128 stands for zero in the data rows.
Every row has a hidden score from 0 to 40. What is each row's score? 20 is about the middle. The score is a weighted sum of the row's numbers plus the product of two more (or one squared), each taken from its middle value.
[149 161  92 132 143 162 116 112 146 136 122 156 102 148 146 111 165 138
 101 111 150 149 151  86] -> 26
[161  98 129 163 159 155 112 155  56  87  77 139  97 176 106 158 102 161
 144  92 124 142 104 155] -> 15
[152 168  79 152 144 153  99 115 118 139 116 158  87 162 118 131 153 148
 114 110 154 132 128  95] -> 29
[ 99 158 165  86 104 110 189 138 143 106 137 113 188 108 151 129 122 127
 135 147 130 104 118 149] -> 25
[163 141 158 204 170 165 114 115 103  99 111 164  94 168 118 126 131 158
 103 101 141 140 134 109] -> 12
[ 96 133 177 195  95  74 171 121 139 101 162  94 159 121 115 130 103 112
 149 148 130 124  80 170] -> 26
[127 129 106 137 127 142 109  86 129 137 120 139 132 113 154 123 163 113
 136 134 124 130 147  80] -> 16
[161 140 107 151 168 160 119  93 123 126  84 140 118 157 130 101 143 145
 117 102 148 108 124  98] -> 23
[167 145  69 150 146 174 115 127 121 108 104 147 104 173  99 126 141 165
 114 108 137 130 127 104] -> 23
[152 148 122 157 152 161 111 118 112 109 101 177  94 161  91 116 154 159
  98  86 139 133 124 102] -> 14
[164 102 137 204 172 159 132 147  69  91  95 138 100 158 104 134  87 179
 137  81 134 150  84 126] -> 13
[153 101 139 162 151 152  84 115  61 104  75 138 129 156 112 144 106 144
 116  93 116  55 111 148] -> 38
[165 118 112 145 194 165 146 149  85  86  83 161 101 168  96 143  93 192
 130  94 122 139  99 130] -> 11
[134 140  85 161 130 141 123 102 139 141 147 175 109 120  92 111 181 114
 110 122 129 117 176  83] -> 17
[ 77 151 158  71 106  82 173 161 160 153 155  99 165  95 125 142  93  97
 152 173  93 133  96 186] -> 23
[ 97 120 168 109  88  91 135 151 142 134 153  95 150  80 181 141  85  93
 142 158 131 102 105 172] -> 31
[ 94 128 176  84  85  92 179 149 128 135 145 161 121 105 161 136  88 123
 124 144 138 120 107 168] -> 26
[159 129  85 157 165 166 118 128  94  90 101 142  92 175 119 136 149 172
 119 102 153 136 109 104] -> 23
[139 129 102 153 134 144  91  90 155 123 142 137 129 119 123  87 178 121
 100 129 145 121 164  89] -> 19
[158 142  99 172 119 149 111  98 128 119 132 130  94 160 126 116 154 136
 106 100 156 130 143  89] -> 21
[174 149 115 160 163 170 129 146  93 117  92 166  81 182  98 151 126 174
 129  98 117 138  74 130] -> 12
[111 110 143 107 123 101 147 139 126 142 158  90 150  98 136 141  84  85
 174 167 103 109 123 164] -> 12
[100 122 149  86 109 105 123 127 160 143 151  97 147 105 148 135 132  79
 146 175 110 110 136 142] -> 16
[157 136 115 187 150 170 132 137  88 105  87 183 106 176 106 132 112 184
 148  90 117 132  85 131] -> 13
[123 154 108 137  94 120  82  86 157 144 139 159 124  38 134 117 169 101
 104 145 127 106 164  92] -> 17
[148 147  76 132 143 150 124 110 139 135 132 161 104 132 145 109 169 127
 104 108 125 172 147  80] -> 28
[167 119 130 149 198 157 130 163  68  85  82 140 122 168 103 163 104 171
 148  86 139 139 100 136] -> 13
[168 140  95 146 156 169 113 129  98 111  96 164  82 166  78 136 130 168
 137 107 119 152 116 115] -> 32
[115 112 155  89  94  96 128 138 147 165 155  94 153  90 159 137 180  90
 125 162 102 157 125 153] -> 29
[135 133 115 177 158 158 115 156  67  73  82 150 127 160 153 179 101 172
 159  98 138 152 136 151] -> 23
[149 162  77 141 131 212 110  92  96 121 149 139 104 142 145 111 167 123
 113 100 128 132 155  83] -> 20
[ 90 116 172  88 102  87 137 147 148 149 165  77 164  96 137 131  80 105
 150 170 110 128 124 160] -> 23
[156 157 104 155 161 178 124 122  95 106  90 165  76 171 103 144 116 194
 173  77 142  54 114 102] -> 9
[107 113 143 103 105  99 124 134 161 163 115  89 189  91 135 138 140  96
 134 164 108 113 129 137] -> 19
[107 136 119 112 103  89 121 113 164 147 150 112 159 101 142 133 148  84
 109 150 115 107 163 130] -> 20
[169 118 117 162 174 164 127 144  76  84  81 161  40 171 111 143 106 173
 147 101 122 107 124 136] -> 11
[ 86 113 164  71  98  92 152 140 155 145 159  57 161  99 143 143 102  99
 139 163 128 116 128 169] -> 22
[151 144 100 154 141 162 105  99 147 123 136 153  98 138 134 114 172 154
 111 110 132 133 150  84] -> 20
[149 167  80 146 155 151 107  90 120 129 107 157 113 152 124  95 165 145
 122 120 145 138 156  89] -> 29
[136 154  79 123 145 131 110  83 149 133 146 144 121 144 147 118 171 111
 105 130 115 123 163  93] -> 18
[166 125 132 158 176 161 127 154  95 102  89 170  90 172  68 138 119 181
 120  95 141 126  91 119] -> 13
[ 68 147 177 113 189  99 168 142 144 133 143 107 151 124 141 108 111 130
 142 137 139 130  96 147] -> 19
[104 135 109 108 114 117  95  97 145 148 152 101  91  99 155 115 155 101
 112 161 115 112 171 135] -> 36
[154 161  95 191 168 159 125 103 112 110  97 161  89 158 117 125 157 153
 115  92 139 135 119  97] -> 16
[113 135 116 122 109 122 107  73 154 146 151 113 143  97 149 110 171  92
 117 151 108 146 163 109] -> 31
[128 131 125 131 125 122 100 100 152 157 154 153 114 103 143  79 175  95
   0 133 112 133 171  97] -> 19
[173 116 133 174 150 163 121 148  58  79 108 148 114 162 100 150 110 172
 125  88 136 146 108 164] -> 12
[149 147  92 146 144 154 113  92 130 142 111 160 118 146 131 116 169 142
 106 128 158 114 138  69] -> 24
[122 139 113 123 115 121  95 124 154 134 142 149 120 102 146 122 166 102
 110 150 113 137 169 111] -> 22
[ 87 111 173  82  90  97 163 157 154 145 158  86 174  99 167 134  99 117
 147 155 123 132  83 160] -> 21
[ 75  95 160  85 117  73 143 136 155 162 146  85 160  88 139 132 135  97
 110 168 113 121 124 140] -> 19
[ 97 112 142 111 107 101 131 111 162 157 150 121 137  94 151 132 140  86
 116 182 109 139 160 131] -> 21
[168 130  92 169 164 160 114 117 113 109 100 164  90 168 103 134 137 171
 121  96 140 117 119 119] -> 16
[143 164  84 146 129 139  96  90 129 134 118 140 126 113 135 111 167 136
 111 118 134 121 183  87] -> 30
[ 91 110 153  81 111  93 128 141 152 143 144  81 146  85 143 128 118  95
 121 155 120 130 133 127] -> 20
[106 107 159 105 101  87 131 127 144 175 152 110 126  95 160 122 139  93
 130 155 114 116 116 142] -> 15
[ 81 135 174  96  84  93 181 140 143 149 156 102 178 130 144 156 104 129
 150 149 140 125 111 155] -> 23
[116 107 146 100  93 106 160 114 157 159 158  96 154  94  98 143 139  95
 124 143 110 118 125 122] -> 12
[150 102 117 168 141 158 107 155  59  85  83 126 100 147 109 145 106 167
 109  94 102 140 115 154] -> 14
[100 107 171  94 102  95 156 136 154 148 162  85 159  93 145 137 101  99
 136 171 121 129 135 150] -> 17
[101 112 115  99 121 123 126 121 167 146 137  99 142  95 148 144 157  88
 138 155 123 124 162 114] -> 22
[ 99 134 163  85  93  93 148 173 154 153 153 109 171  91 139 140 112  95
 146 165 105 125 114 156] -> 17
[ 91 136 149 139  96 100 169 152 153 134 148  99 171 119 141 129  98 121
 144 148 139 118 108 156] -> 34
[164 105 125 195 211 154 112 153  65  89  82 139 105 165 109 128  95 170
 144  84 144 133  55 144] -> 29
[169 125 126 176 173 152 102 118  84 102  82 155  93 168  99 134  95 181
 129  91 146 131 108 147] -> 15
[167 148  92 136 148 162 114 121 127 136 116 156 112 160 138 109 172 139
 105 110 120 143 132  78] -> 17
[114 125 130 108  83 111 116 117 147 160 151 108 137  93 156 125 156  94
 115 147 105 113 141 118] -> 16
[166 117 105 153 147 149 127 141  85  92  82 159 101 175 121 127 102 170
 136  67 144 127 105 133] -> 24
[171 133 113 161 174 183 114 145  94  83 105 162  87 158 103 131 117 165
 142 116 151 137 117 116] -> 17
[159 137  94 153 171 165 128 103 112  89  91 160  82 148 175 116 158 148
 113 100 155 147 135  95] -> 27
[ 96 129 178 101  98  59 182 158 145 153 152  86 166 112 140 144  85 111
 154 165 131 138 100 175] -> 22
[157 130  86 140 152 160 114 131 113 121 119 155  82 165 128 119 147 166
 124  83 140 131  73 109] -> 18
[129 107 100 126  89 121 113  75 139 142 138 140 127 126 158 145 168  95
  82 129 123 134 234 101] -> 25
[170 139  97 181 168 167 125 101 111  97 131 181  83 166 116 125 139 165
 126  96 174 134 118  98] -> 20
[152 112 118 178 165 164 128 150  95  95  79 140  94 178 109 126  97 184
 129  81 148 145 108 132] -> 24
[121 132 120 135 108 117 102 100 160 148 139 107 114 117 137 117 173  94
 107 140 123 126 152 109] -> 21
[ 84 144 158 102 112  96 177 111 157 110 152 107 179  97 150  98 103 123
 126 149 129 125 102 151] -> 20
[ 85  84 171 103  96  91 146 160 169 168 176  91 184 109 145 133 105 110
 145 180 120 131 105 175] -> 24
[148 150  97 152 121 152  78 100 140 142 125 155 107 145 168 125 184 145
 124 111 128 127 170  72] -> 26
[163 145 114 146 175 158 126 130  91  91  79 208  84 173 111 122 124 169
 141  95 135 140 112 115] -> 14
[167  97 109 170 161 175 109 147  73  75  67 154 101 167  95 131  91 168
 137  89 132 116  92 135] -> 32
[155 142  86 163 172 168 137 158 107 112  89 164  99 175 107 134 135 172
 142  86 155 135 117 112] -> 27
[149 140  86 145 141 141  97  91 151 127 128 141  70 120 149 108 177 121
  95 104 133 108 158  56] -> 14
[168 130 110 154 148 169 137 118  97  87  76 154 106 181 103 139 125 173
 131  90 152 147 116 122] -> 20
[ 86 124 162  78 107 105 192 161 151 111 146 109 170 104 175 129  90 130
 153 152 139 131  94 161] -> 33
[152 129 135 167 149 160 129 110  83 103  84 147  90 169  88 122 119 185
 142 105 155 110 123 122] -> 15
[119 138  92 113 111  94 110 112 168 166 156 108 127 112 145 113 164  94
 121 170 120 106 183 110] -> 27
[163  78 136 178 166 160  97 152  78  95  74 140 107 177  91 155 101 178
  85  86 136 145 100 162] -> 22
[107 112 131 101  89  86 105 127 146 146 144  97 153  92 138 132 114  86
 130 155 112 108 125 130] -> 18
[ 85 128 183  75  98  95 160 178 149 143 166  90 181  98 136 137  80 112
 152 151 110 127  98 138] -> 15
[171 110 138 168 195 165 121 149  97 113 104 162 112 176 127 113 122 179
 119  97 170 140 111 131] -> 30
[156 111  93 149 158 166 117 115 106 125  98 152  95 157 120 105 153 146
 117  97 171 130 137  89] -> 30
[114 144 108 119 115 116  81  93 150 153 133 118 131  93 149 112 162  82
 110 160 150 114 183 100] -> 26
[120 135  90 125  98 126 136  90 123 149 137 115 154 104 164 108 131  97
 111 171 121 105 160 107] -> 26
[142 114 106 128 140 133  96  87 155 153 152 134 131 103 168 119 148 126
 113 168 123 123 142  93] -> 16
[135 131  64 162 127 128  87  96 148 122 130 132 116 120 149 128 166 119
  95 135 133 129 164  87] -> 25
[143 142  91 155 164 183 114 117 111 113 106 167  84 167 177 111 154 157
 114 107 128 122 141  97] -> 25
[ 89 102 168  92 125  82 142 167 184 132 163  93 170  98 136 148  85 105
 144 164 124 120  90 176] -> 24
[142 136  92 148 142 149 126 102 125 121 115 160 101 150 116 121 162 138
 108 112 150 123 147  71] -> 22
[168  91 139 165 144 152  99 142  72 106  79 127 128 155  68 148 117 151
 143  77 131 186 109 162] -> 33
[124 158 111 125 125 126 101  95 153 145 145 128 124 106 155 138 166  96
 111 168 138 121 184  96] -> 24
[ 87  96 174  85  88 119 147 158 172 138 146  86 177 119 143 126  80 119
 137 172 130 193  69 163] -> 31
[167 118 133 161 159 163 120 155  76  95  85 173  86 158 107 150 105 171
 137  85 158 182 110 143] -> 23
[158 142  99 152 136 158 122 112 115 117 103 184  95 166 107 101 148 156
 127  76 156 128 140  94] -> 20
[ 86 119 192  89 101  50 156 162 133 113 164  86 163 103 145 152  98 104
 108 165 139 134 121 171] -> 23
[ 94 118 173  95  76  88 162 164 176 131 158  96 161 100 146 155  80 124
 150 165 120 120 108 167] -> 20
[123 128 109 131 133 115 115 104 150 144 146 112 133 113 158 119 163  96
  99 141 143 114 178 107] -> 25
[146 143  51 116 139 153 116  94 138 143 150 151 110 165 135 117 176 135
  98 123 128 147 139  86] -> 31
[ 80  88 218  71  92  83 140 169 139 138 167  78 166 100 174 111  87  97
 141 152 106 132  85 156] -> 16
[110 127 143 106 112  99 115 132 152 154 156  92 159  80 135 144 143  88
 114 146 108 127 140 129] -> 18
[165 149 102 147 154 189 136 104 108 103 103 171 108 179 130  98 126 157
 116 106 133 135 136 102] -> 19
[173 129 118 157 145 174 152 137  90 101  87 153 104 168  96 127 132 177
 121  83 131 118 113 113] -> 15
[119 126 100 103 114 115 118 119 155 149 130 117 135  86 149 135 152  85
 118 151 124 122 138 109] -> 21
[ 90 179 159  96  97  89 160 144 151 119 149  89 159 109 113 116 104 102
 127 145 119 125 106 179] -> 20
[ 88 115 145 107  94 100 171 166 133 139 155 105 160 110 131 134 108 112
 125 158 121 122 104 171] -> 29
[103 123 131 116 106 125 125 114 173 147 147  96 146 100 151 125 133  92
 112 166 127 157 174 128] -> 31
[132 152  83 136 129 135 124  77 134 121 141 122 135 120 144 108 182 101
 107 139 132 130 161  93] -> 20
[104  83 163  96  95  99 132 131 147 153 159  86 119  83 155 139 123  90
 144 151 116 124 145 145] -> 17
[174 141 102 153 166 178 126 113   7  86 101 153  94 169 107 100 143 170
 132  98 148 145 119 109] -> 16
[ 75  90 135  90 103  95 136 150 166 160 152  84 152  79 135 149 104  85
 126 162 113 104 123 153] -> 25
[ 95  95 139  81 106  73 125 135 153 126 160  94 155  90 132 131  91 106
 131 164 114 136 126 153] -> 22
[ 75 143 177  86 128 102 199 144 157 120 152  81 172 111 145 140  95 109
 159 146 126 102 107 162] -> 23
[ 86 131 191  87 110  91 166 165 152 127 174  95 158 111  94 148  96 106
 129 146 125 138  96 179] -> 16
[103 145 153 108 100  89 160 148 129 115 158  97 187 115 153 132  90 124
 158 144 130 148  85 151] -> 20
[ 91 130 175  35 107  91 160 143 138 120 134 102 181 109 136 126 111 116
 114 158 125 127 113 153] -> 18
[ 89 123 187  85  72 111 166 148 147 129 171  93 164 108 156 127  85 109
 150 151 114 134 115 165] -> 16
[144 127  93 136 130 142 138  97 143 121 132 139  96 123 119  83 164 114
 109 128 135 128 164  78] -> 18
[ 84 142 176  96  56  94 171 184 146 131 158 108 172 102 130 112  98 140
 149 150 140 130  84 165] -> 25
[167 133 115 162 146 160 121 162  68  94  64 148 110 176  88 174 100 175
 131  89 131 131  93 147] -> 18
[129 158 135 111 114 127  96 104 152 171 163 108 134 106 135 135 169  87
 126 175  79 123 164  92] -> 36
[167 108 126 173 168 164 142 162  86  86  67 170  96 174 104 137 118 176
 110  78 149 141 109 124] -> 38
[146 158  86 142 132 143  97  91 139 136 145 159 107 121 131 112 168 111
  96 124 135 137 168  96] -> 24
[157 143 102 143 151 169 111 109 114 109 108 150 109 156 106 110 157 145
 111 105 140 138 128 103] -> 17
[145 141  89 157 185 145 115 115 113 135 105 142  93 170 124 120 146 155
 128  90 170 100 143  93] -> 26
[172 110 109 155 159 175 135 134  83 101  85 173 105 174 123 153 106 187
 133  92 148 130 107 128] -> 21
[110 147 108 125 130 118 107 109 146 141 149 144 126 106 123 125 168  99
 102 155 128 132 172 104] -> 24
[101  96 175  74 104  92 147 168 141 130 153  79 189 105 145 169  84 111
 135 156 124 142 100 199] -> 21
[150 138 100 145 146 155 112  99  99 104  98 193  84 161 130  74 148 152
 115  92 153 127 122  85] -> 24
[140 134  89 143 128 151 103  96 134 140 123 146 126 139 159  88 168 137
 123 111 113 110 180  60] -> 16
[157 113 132 172 177 165 104 141  77 116  80 146  93 163 109 150 103 176
 158  86 132 121 102 136] -> 12
[133 134 113 125 140 144  37  96 143 137 148 114 129 126 153 114 174 107
 109 131 116  88 162 101] -> 13
[ 95 129 168 113  91  85 142 143 153 132 152  85 155  89 137 178 116  91
 145 145 103 135 139 169] -> 21
[ 87 127 172  88  75  89 183 172 138 153 195  79 178 106 138 139  83 107
 139 159 103 139  90 162] -> 18
[159 106 136 158 169 154 108 158  89 102  83 138  99 181 104 167 104 181
 135  88 130 127  97 159] -> 14
[174 120 116 166 154 168 129 131  82 107  82 145  89 169 103 119 136 178
 125  81 171 132 109 114] -> 21
[ 89  98 173  79 114  91 107 146 151 141 156  95 161 100 164 133 108 100
 139 154 113 123 116 176] -> 17
[150 128  99 128 134 154 120  89 125 122 120 163  94 147 137 111 165 136
 112 121 153 133 144  81] -> 20
[133 133 109 124 153 155 106  93 129 150 146 139 114 128 130 105 164 114
  83 129 127 123 162 104] -> 17
[155 106 138 145 160 156  94 158  60 106  61 135 119 151  97 163 101 152
 156  82 132 142 112 153] -> 17
[170 136 103 163 172 161 122 120  94  94  89 155  95 187  97 132 119 175
 128  79 158 139 101 106] -> 18
[106 131 155 120  85  88 132 124 169 160 137  92 159  88 136 131 123  78
 111 139 119 128 161 136] -> 20
[119 123 115 122 110 108 112 116 143 147 148 132 143 100 135 121 165  93
 116 155 108 133 155 126] -> 19
[ 95 112 164  99  85  90 143 159 174 145 170  97 165  94 124 151 120  86
 160 166 104 144 120 154] -> 20
[127 140  90 145 146 131 113 120 134 132 143 125 112  99 139 139 176 114
  90 129 133 130 179  78] -> 21
[ 78 118 161  95  87  88 165 118 157 138 157  73 143  87 154 146  90 113
 166 156 129 130  82 163] -> 21
[113 105 174  91 104  97 158 159 162 148 166  87 153 108 148 138  94  97
 147 158 113 108 158 174] -> 16
[161 147  99 149 144 155 122 113 113 131  84 162 101 157  42 130 156 146
 110 108 149  99 132  86] -> 16
[124 136  96 162 129 154 110  82 101 107 124 162  79 133 136 123 172 124
 119 117 142 125 155  81] -> 18
[ 86 106 186  91 110  85 143 145 133 159 136  81 150  89 110 134  99 101
 154 177 101 119 134 163] -> 22
[ 90 127 154  83 101  76 144 154 154 145 157  95 174 100 108 135 102  96
 121 165 101 108 116 163] -> 16
[166 112 129 173 154 159 126 147  97 100  76 163  83 168 102 133 104 181
 132  75 139 132 115 137] -> 16
[ 98 133 145  93 115 102 178 149 155 154 140 113 182 126 141 117 101 132
 137 154 139 117  92 143] -> 32
[120 138 132 116 112 108 103 122 159 163 157  99 131  93 157 136 172  94
 116 155 140 132 146 119] -> 26
[157 117 134 159 149 139  99 142  65  92  80 135 127 134  70 154 113 134
 118  89 113 137  96 157] -> 8
[ 81 114 173  84  97  89 150 145 146 164 177 105 145  86 123 140  94  97
 138 141 129 120 138 149] -> 21
[154 139 109 173 171 168 138 120  93 110  93 168  90 145  86  78 136 161
 114 102 156 122 121 112] -> 22
[143 139  88 141 136 155 108 100 111 110 118 147  97 149 111 110 176 127
 108 120 144 129 141  82] -> 20
[155 155  97 162 154 168 130 137 133 111 132 149  90 173 112 106 156 145
 145 101 154 123 152  86] -> 22
